rotation steps, each row followed by its count of steps:
The counts run from 0 to 1192.
-2.246	2.067	0.325	-1.817	0.477	2.230	-3.563	1.428	0.149	-5.297	-0.730	1.202	3.836	-1.556	-3.032	-0.744	1.775	2.366	3.104	0.512	-2.525	-0.413	-1.232	-0.998	3.118	-2.144	3.931	-2.611	-2.084	2.369	1.078	-1.006	-0.821	2.104	-0.706	-0.913	0.838	2.785	2.453	-0.237	-0.192	-1.138	-2.485	-0.238	1.080	0.167	-0.296	-0.741	0.695	-0.348	1.039	1.110	0.003	-0.076	3.021	0.841	1.051	0.833	1.936	-0.160	0.699	-1.209	-0.466	-0.498	0.926	-0.157	0.204	0.745 -> 538
-0.400	1.587	1.670	0.491	-0.349	-0.468	-4.000	-0.209	-0.189	-3.469	0.739	2.881	2.618	-0.066	-1.666	-2.568	1.042	2.925	2.148	-0.197	-3.516	2.371	-0.528	0.635	1.610	-1.055	1.070	-1.364	-2.898	0.484	1.060	-0.498	-0.738	1.349	0.850	-1.884	1.403	1.616	1.812	3.129	-1.600	-2.892	-2.090	-2.015	-0.160	-1.654	-0.275	-0.973	1.785	-0.448	1.244	2.050	0.618	2.371	2.367	0.023	1.548	1.594	0.319	1.218	0.844	-2.030	-1.264	-1.345	3.527	-0.806	1.016	1.252 -> 348
-0.997	1.456	3.741	0.696	-0.025	0.869	-1.617	-0.320	-1.333	-1.183	1.373	-2.060	2.168	1.383	-0.079	3.743	-0.158	-0.039	2.592	0.019	0.268	0.037	-0.511	2.653	-2.470	-2.015	0.465	-0.257	2.084	-2.869	2.485	2.104	1.234	-0.611	-1.515	-0.310	2.147	0.134	-0.357	-0.907	-1.186	-0.712	-0.225	2.336	0.156	0.931	1.635	1.991	0.001	0.202	-0.590	-1.808	-2.353	-2.436	-0.375	-0.582	-1.207	-0.656	3.894	-2.196	2.583	-3.190	4.142	-0.164	0.405	0.706	1.302	3.198 -> 633
-1.801	-0.615	0.843	2.015	-1.248	0.850	-1.951	-1.141	-0.484	-3.531	-2.294	1.077	1.417	-1.006	-0.867	2.720	-1.222	1.242	3.240	0.881	0.924	-0.072	-1.316	1.810	0.687	-0.524	-1.271	-0.402	3.349	-3.479	0.374	1.721	0.309	-0.043	-2.033	0.411	2.441	2.734	-1.435	-0.633	-0.214	-0.003	-1.958	1.448	2.391	-1.803	0.781	1.858	-0.599	0.486	2.693	-2.117	-1.267	-2.760	-1.307	-1.854	-0.345	1.274	2.606	-3.540	2.676	1.024	3.672	-1.083	-0.639	0.819	-1.740	2.315 -> 670
-0.239	0.274	1.124	2.232	-0.862	2.425	-1.747	-1.635	0.115	-1.992	0.629	2.372	1.971	-0.202	0.769	1.635	0.059	1.822	3.606	-0.842	-0.617	2.082	-1.498	1.738	1.368	0.314	-0.961	-0.108	2.437	-3.151	0.301	1.562	0.996	-1.066	1.407	-0.265	1.114	1.703	-1.267	1.878	-0.024	-1.333	-4.254	1.786	1.625	-2.197	0.510	5.543	-1.097	0.050	1.121	0.203	-0.971	0.040	-1.514	-1.454	0.820	1.200	0.698	-2.970	3.465	1.112	3.482	-0.696	1.381	0.154	0.880	1.734 -> 168
-0.424	-1.074	1.976	-1.100	0.065	2.843	-3.851	-0.419	0.477	-4.858	0.155	1.612	2.138	1.470	-0.895	-1.177	-0.383	1.602	2.317	1.282	-1.482	3.113	-0.088	-0.897	1.136	-0.559	-0.677	-2.444	0.240	-0.732	1.610	-1.355	-0.269	0.685	0.202	-1.003	1.420	0.171	0.702	1.828	-2.795	-1.039	-2.968	-0.323	-0.938	-2.256	0.693	2.155	1.340	-1.750	2.559	1.693	-2.477	2.204	2.103	-0.135	0.966	2.758	3.227	-3.680	0.643	0.868	1.456	-1.047	1.501	1.509	1.397	1.983 -> 120
-0.634	0.320	4.977	2.368	-0.593	-0.954	-2.186	-0.718	-1.461	-1.929	-0.793	1.238	2.125	1.165	0.757	1.405	-1.227	1.340	1.708	-0.772	0.078	2.710	-0.877	3.216	-3.029	-0.949	-1.528	1.014	1.864	-4.115	1.583	1.329	1.605	-0.185	-0.382	-0.980	4.090	2.328	-0.177	0.782	-1.551	-1.913	-0.165	1.029	1.173	-0.195	0.846	3.201	-0.989	0.162	2.278	0.840	-0.600	-1.418	-1.668	-0.533	-0.367	1.346	2.529	-1.097	1.014	-0.988	2.944	-2.607	1.138	0.738	-1.393	2.181 -> 823
-0.952	0.403	0.606	2.463	1.310	3.848	-2.950	-1.249	0.461	-1.977	0.313	2.337	1.045	0.605	-0.381	0.799	-0.931	2.057	3.112	0.235	-1.045	3.115	-1.108	0.963	1.318	0.637	-1.705	-1.907	1.966	-2.536	-0.448	-0.030	-0.189	-0.921	1.788	-1.689	3.085	1.924	-1.396	1.775	-2.069	-3.156	-4.159	1.222	-1.398	-0.736	-0.232	4.115	0.229	-1.528	0.800	1.182	0.737	2.373	0.119	0.207	1.409	1.191	-0.208	-3.384	1.455	-0.344	1.435	0.448	0.819	-0.239	1.222	0.319 -> 617
-0.517	3.595	5.104	2.048	0.746	0.089	-2.441	1.455	-1.187	-2.452	0.950	-1.833	1.002	-0.545	0.335	0.401	1.929	2.671	2.231	-0.779	-1.059	1.873	0.583	1.463	-1.650	-1.455	0.435	0.395	-0.296	-2.187	2.047	2.915	1.365	1.585	1.918	0.439	2.722	2.402	0.380	0.050	-3.111	-2.585	0.001	-1.455	2.497	1.081	-1.045	0.752	-0.101	1.538	-0.564	2.739	-0.216	0.699	-2.248	1.341	1.550	-1.022	1.467	2.381	0.572	-3.038	0.817	-1.263	1.246	0.381	-0.464	1.398 -> 1043
-1.553	3.219	2.146	2.059	0.070	-0.392	-2.852	0.643	-0.395	-3.065	-0.436	2.027	0.886	-1.876	-1.914	0.024	1.003	3.222	1.930	-1.787	-0.725	0.901	-0.906	1.061	1.134	-0.984	-1.374	0.959	-0.290	-1.389	0.435	4.015	0.283	2.756	1.568	-1.293	4.610	3.691	1.945	0.672	-1.003	-2.753	-1.258	-1.809	2.721	-0.453	-1.967	-1.228	-0.606	1.274	1.516	1.692	1.332	0.756	-1.502	-0.071	2.103	-0.057	-0.485	2.539	0.415	-2.028	-0.880	-0.719	0.963	-0.755	-2.116	0.389 -> 282
-1.039	1.109	0.796	-0.316	-0.240	0.879	-3.888	-0.929	1.222	-3.078	-0.209	3.956	2.913	-1.188	-2.795	-0.781	-1.429	4.039	2.265	1.196	-1.267	0.284	-1.664	1.165	3.117	-1.848	1.222	-0.348	-1.186	-1.170	-0.596	-0.169	-1.311	2.493	-0.015	-2.655	1.765	3.014	-0.310	-1.348	0.422	-0.366	-3.667	0.276	0.879	-2.218	-1.069	2.395	0.360	0.461	3.576	0.822	0.692	-0.615	1.517	-2.556	1.205	0.257	0.132	-2.377	1.570	0.117	-0.428	-1.422	0.716	-2.918	-0.248	2.449 -> 171
-2.001	1.500	0.271	0.201	0.027	2.730	-2.130	0.451	-0.864	-4.886	-0.008	-1.235	1.164	0.521	-1.747	1.537	2.982	-0.769	3.977	-0.869	-1.511	0.628	-0.642	-0.534	0.076	-0.880	-0.564	-3.120	0.754	1.126	3.206	2.096	-0.037	-0.244	-0.251	0.919	2.382	-0.383	2.957	2.775	-2.637	-2.837	-0.686	-0.111	-0.215	0.131	0.480	-3.064	1.829	-1.055	-1.572	-1.574	-2.100	1.102	1.603	1.197	1.225	1.848	2.545	0.058	1.583	-2.789	1.830	2.025	1.611	2.647	1.758	0.418 -> 972
-0.343	3.682	3.287	0.385	-0.196	-0.855	-1.939	0.032	-0.103	-2.539	2.098	1.133	1.774	0.567	-2.292	1.206	1.836	1.528	1.253	-2.330	-0.827	-0.248	-1.033	1.477	-1.277	-2.238	-0.455	0.423	-1.861	-1.186	3.278	3.733	0.408	2.528	0.444	-1.677	4.052	0.069	3.873	1.272	-1.397	-2.105	0.088	-0.745	0.384	-0.420	-0.219	-2.318	0.144	0.152	0.697	0.940	-0.682	0.662	1.129	-1.015	1.690	-0.167	0.573	1.612	1.167	-5.510	-0.613	0.358	2.493	-1.069	0.737	2.482 -> 662
-1.978	0.939	1.946	2.296	-0.037	-0.375	-2.564	-0.427	-1.115	-1.613	-0.516	-1.555	1.323	-0.109	-2.036	3.454	-1.532	1.054	2.904	1.363	0.831	-0.835	-0.430	3.302	-0.618	-1.474	-0.598	-0.986	2.858	-3.840	0.890	2.372	-0.839	0.209	-2.258	-0.077	3.547	2.560	-2.177	-2.654	-0.850	-1.185	-0.645	2.107	0.836	0.851	0.013	0.185	1.107	1.588	0.904	-3.151	-0.173	-3.047	-1.207	-1.633	-0.855	-0.680	2.298	-2.179	2.603	-2.672	3.429	-0.410	-0.838	-0.692	-1.143	2.329 -> 945
-0.273	1.375	3.282	-1.754	1.051	-0.303	-4.569	0.894	0.517	-3.736	1.878	-0.257	2.778	1.647	-2.461	-1.470	-0.345	2.901	1.267	1.610	-1.246	1.074	0.549	0.560	0.315	-2.843	0.985	-1.706	-2.229	-0.595	2.324	0.715	-1.012	3.584	-0.181	-1.533	2.010	-0.231	1.202	-0.789	-2.645	-0.209	-0.695	-1.228	-0.855	-1.783	-0.923	-0.883	1.960	0.354	2.104	2.086	-2.203	1.601	2.088	-0.973	0.725	0.074	2.303	-1.073	0.498	-2.668	-0.392	-1.548	1.834	-1.090	1.451	3.335 -> 208
-1.943	1.791	0.667	0.807	-1.917	-0.834	-1.794	0.453	-0.619	-4.860	-1.649	0.292	1.749	-2.077	-2.588	1.830	1.532	1.060	2.384	-1.124	0.062	-2.131	-1.166	0.850	0.880	-2.253	-0.067	0.194	0.034	-0.296	2.482	3.665	-0.198	2.372	-1.622	0.731	2.967	2.428	3.097	0.020	0.374	-0.224	0.253	-0.906	4.035	-1.368	-0.394	-3.606	-0.124	1.775	1.273	-1.667	-2.092	-1.883	-0.792	-1.667	0.856	1.181	1.597	0.978	2.126	-1.791	1.017	-0.011	0.864	0.812	-2.106	2.859 -> 332
0.531	2.629	2.696	0.497	-0.489	1.934	-1.319	0.308	-0.078	-4.950	0.357	0.269	1.951	-1.055	0.366	0.957	3.924	1.602	2.999	-2.729	-0.696	0.767	-0.978	-0.798	0.257	-1.216	-0.214	0.460	-0.143	-0.765	3.042	3.152	2.330	1.062	1.777	0.677	1.428	0.649	3.272	2.717	-1.460	-1.011	-1.371	-0.924	4.080	-1.392	-0.312	1.204	-1.795	0.818	0.078	2.435	-2.451	1.116	-1.574	-0.073	2.131	0.773	1.362	0.633	1.760	-0.398	1.968	0.065	1.971	1.729	0.805	2.289 -> 143
-2.182	-0.237	-0.552	-1.242	0.071	1.373	-3.774	0.182	-0.214	-3.587	-0.716	1.229	3.470	0.653	-3.161	-0.326	-0.612	1.141	2.868	2.209	-2.578	0.013	-0.768	0.561	2.012	-2.141	2.195	-3.192	-1.026	0.898	1.791	-1.952	-1.649	0.802	-2.585	-1.339	0.985	1.086	0.674	-0.185	-0.193	-0.853	-1.560	0.798	-1.666	-0.375	1.230	-1.408	2.448	-1.328	1.623	-1.478	-0.226	-0.819	4.433	-0.390	-0.360	1.640	2.892	-2.457	1.521	-2.361	0.944	-0.564	1.558	-0.397	1.634	1.874 -> 967
-0.424	3.309	3.544	-0.917	0.963	1.087	-2.745	1.634	-0.093	-4.494	0.688	-2.196	1.446	-0.884	-1.562	0.412	1.938	2.280	1.873	-0.352	0.132	0.121	0.547	-0.729	-0.221	-2.408	1.269	-0.180	-0.740	-0.124	2.757	3.680	0.918	3.574	1.372	-0.309	2.724	0.999	2.593	-1.038	-2.609	-0.089	-0.332	-1.616	2.611	-0.629	-2.019	-0.904	-0.351	1.442	0.848	2.411	-2.867	0.769	-0.796	0.082	1.742	-0.918	2.516	1.236	0.618	-2.138	0.302	-0.449	0.559	0.456	0.105	2.164 -> 816
-0.542	1.750	-0.040	0.225	0.520	1.399	-3.529	0.197	-0.410	-3.037	1.689	0.271	2.230	0.443	-2.440	-0.593	2.130	1.780	3.411	1.331	-3.956	1.235	-0.053	0.547	1.548	-1.178	2.333	-3.793	-2.096	1.358	1.894	-0.121	-1.885	0.499	0.570	-0.070	0.935	0.085	0.696	1.859	-2.626	-2.795	-1.815	-1.094	-0.517	-0.743	-0.204	-2.157	3.511	-0.098	-0.942	-0.054	-0.412	1.839	2.813	0.830	1.112	0.852	1.036	0.488	1.856	-3.606	0.117	0.694	3.215	-0.231	3.263	1.311 -> 1108
0.171	0.259	-0.130	0.641	-0.364	2.587	-2.484	-0.964	-0.255	-3.555	0.741	-1.684	1.202	-0.459	-0.551	1.676	1.503	2.064	4.257	2.240	-1.317	0.766	0.092	0.725	1.693	-0.407	1.197	-2.967	1.312	-1.479	1.549	2.050	-0.722	-0.165	0.010	1.809	-1.019	0.370	-2.466	-0.135	-1.368	0.057	-2.475	-0.224	2.235	-3.047	-0.263	1.978	2.355	1.875	-0.200	-1.732	-3.405	0.168	-1.170	-1.449	0.821	0.437	1.591	-2.557	3.388	-0.423	4.118	-0.003	1.694	0.562	2.515	3.037 -> 137
-0.793	0.186	2.256	-1.559	0.517	1.455	-4.217	-0.489	1.093	-4.132	0.039	2.752	2.770	0.838	-2.499	-1.758	-1.580	3.037	1.614	0.842	-0.855	2.498	-0.557	-0.308	1.526	-1.291	-0.611	-1.225	-1.257	-0.797	0.892	-0.728	-0.591	2.743	0.152	-2.815	2.685	1.241	1.021	0.668	-1.453	-1.422	-3.066	-0.404	-1.245	-2.048	-0.443	1.144	0.857	-1.436	3.768	2.146	-1.425	1.532	2.756	-1.081	1.272	1.468	1.974	-3.002	0.321	-0.277	-0.843	-1.543	0.781	-0.684	0.548	1.747 -> 483
-1.737	-0.948	2.514	1.086	-0.751	1.494	-1.962	-0.687	-1.283	-3.464	-1.999	2.124	3.504	0.299	0.244	1.033	-0.740	-0.003	2.614	-0.283	-0.785	2.011	-1.847	1.439	-0.415	-0.803	-0.389	-0.739	2.162	-1.891	1.001	-1.591	1.504	-1.272	-1.403	-0.978	2.128	2.325	0.553	1.315	-0.042	-2.095	-1.921	2.862	-0.032	0.560	2.262	3.874	-1.780	-1.904	1.718	0.087	-0.358	-2.267	1.261	0.514	-0.423	2.417	3.830	-3.501	1.567	0.498	2.931	-2.115	-0.123	1.733	-0.814	1.130 -> 150
-2.034	2.901	2.738	2.703	1.065	0.909	-2.266	1.125	-1.399	-1.190	-1.326	-0.834	1.742	-1.811	-0.656	2.291	-0.274	2.625	2.535	0.706	-0.054	0.064	-0.635	2.543	-0.005	-1.526	1.687	-0.181	1.665	-2.359	-0.173	1.760	0.253	1.202	-0.186	-0.970	3.282	5.159	-1.359	-3.096	-0.619	-2.527	-1.133	0.765	2.154	2.876	-1.061	2.324	-1.057	1.030	0.526	0.038	1.946	-2.286	-1.733	0.656	0.081	-1.544	1.570	-0.418	1.190	-2.652	1.504	-1.452	-0.963	-0.648	-1.702	0.687 -> 1012
-1.843	0.601	0.877	3.925	-1.126	0.417	-1.529	-0.941	-2.118	-1.468	-1.190	-0.321	1.849	-0.328	0.462	3.360	0.851	-0.125	3.987	-0.390	-1.804	0.515	-1.613	3.415	-1.454	-0.394	0.370	-1.380	3.032	-2.065	1.085	1.149	0.690	-2.712	-1.759	1.141	2.076	2.682	-1.377	1.027	0.087	-3.166	-1.247	2.150	1.338	1.497	1.484	1.797	0.267	0.325	-1.591	-2.750	0.660	-2.843	-0.871	0.606	-0.591	1.130	2.082	-0.895	3.015	-2.188	3.755	-0.197	0.948	1.173	-0.323	1.050 -> 131
